Small tables with named rows and columns. After each table, cells are looked up by row and column.

lipa
columns: kaposem, ramemu, tul, butile, nepi, daroto, vefe, gud, karos
sosute: [4.0, 0.8, 3.7, -0.7, 3.5, 6.6, 4.7, 3.6, 2.2]
fom: [0.6, 5.0, 4.6, 3.1, 2.8, 0.0, 2.7, 3.4, 3.5]
dozel: [4.5, 1.8, -1.8, 7.9, -3.9, 9.3, -0.8, -4.4, 6.3]
tola: [2.1, 2.6, 5.3, 1.0, 6.2, -2.5, 5.2, 4.8, -0.9]
kor: [5.8, 1.3, -1.1, 6.4, 3.2, 4.0, 4.3, 2.0, 2.6]
siti: [1.2, 3.1, 4.3, 3.4, 0.6, 2.9, 5.1, -0.2, 3.0]
kunaleg: [5.8, 0.5, -1.2, 4.2, -1.0, 7.2, -5.4, -1.6, 3.0]
faf: [3.5, -0.2, 4.6, -1.9, 1.2, 5.4, -0.8, 0.0, -0.1]

What is the daroto of siti in lipa?
2.9
What is the gud of sosute in lipa?
3.6
What is the kaposem of sosute in lipa?
4.0
What is the ramemu of siti in lipa?
3.1
What is the butile of kunaleg in lipa?
4.2
What is the daroto of faf in lipa?
5.4
What is the daroto of tola in lipa?
-2.5
What is the tul of tola in lipa?
5.3
What is the nepi of sosute in lipa?
3.5
What is the kaposem of tola in lipa?
2.1
What is the ramemu of tola in lipa?
2.6

Table lavaf
         mevoba  suzegu  todu  zepuso  rulataz   biv
mitulab    2784    6802  8610    4359     5344  5855
mup        9528    5362  3452    7959     6658  5891
foronip    4799    5924  9140    6155     6464  4851
gub        6161    6460  7429    7036     6223  5894
bul        4669    6393  9161    5841     5478  5666
gil        2129    6616  8602    3315     5191  5633

mup, mevoba: 9528
bul, suzegu: 6393
gub, rulataz: 6223
mup, todu: 3452
gub, mevoba: 6161
mitulab, mevoba: 2784
mup, zepuso: 7959
gub, suzegu: 6460
gil, rulataz: 5191
gil, suzegu: 6616
gub, zepuso: 7036
mitulab, biv: 5855
mup, suzegu: 5362
bul, rulataz: 5478
bul, zepuso: 5841
foronip, rulataz: 6464
foronip, biv: 4851
Row with the largest zepuso: mup

suze =
         mes  guvuzon  masol  zakefup  lef  mora  zuzago  patala
gav      134       72    154      116  157    88     160     190
nitoget  139      135    126      159  113   132     190      38
kagugu    43       93     79       90  189   175      95      77
bak      138      121    201      161  150    89     151     164
dup      154       59    162       99  137   140     192     171
burezi    85      114    139       76   90    96      54     147

masol of burezi: 139
lef of nitoget: 113
lef of bak: 150
zuzago of burezi: 54
mora of burezi: 96
mes of dup: 154
zuzago of nitoget: 190
guvuzon of nitoget: 135
mora of nitoget: 132
patala of gav: 190
mes of gav: 134
Row with the largest mora: kagugu

mes:
           zam    ful    noz  serosib  zutivo  rozepu  mudotiv   gozo  beluvod
bor      63688  48763  42978    31608   53301   31091    25231  65669    69080
tiluvar  39387  46409  33768    74681   70068   47016    54216  66022    52888
metagag  30202  39010  47155    38608   50864   35099    39614  62230    75112
tenim    75992  38545  65523    27824   36092   43285    50485  36987    20768
dip      57630  39337  49927    57633   51037   32206    51238  33505    22875
lumig    70712  36396  68201    41245   41287   53155    43926  43740    21102

dip, beluvod -> 22875
dip, noz -> 49927
lumig, gozo -> 43740
tiluvar, mudotiv -> 54216
tenim, noz -> 65523
lumig, mudotiv -> 43926
bor, beluvod -> 69080
metagag, noz -> 47155
tiluvar, serosib -> 74681
bor, rozepu -> 31091
tiluvar, ful -> 46409

Table ruzuka
	bafete	romoban	garefi	pak
dupo	223	702	709	106
fosuku	904	263	286	784
nefif	643	809	683	44
lados	375	331	431	14
sev	117	387	432	206
volagam	34	35	201	13
nugegi	769	141	38	396
gumezab	299	292	541	271
lim	714	347	157	858
nenati	858	812	555	762

lados, romoban: 331
dupo, pak: 106
nugegi, pak: 396
lados, bafete: 375
nenati, bafete: 858
lim, garefi: 157
nenati, pak: 762
fosuku, garefi: 286
nefif, pak: 44
volagam, pak: 13
lados, pak: 14
gumezab, romoban: 292
volagam, romoban: 35
sev, pak: 206
gumezab, bafete: 299
nenati, romoban: 812
nefif, romoban: 809
sev, bafete: 117

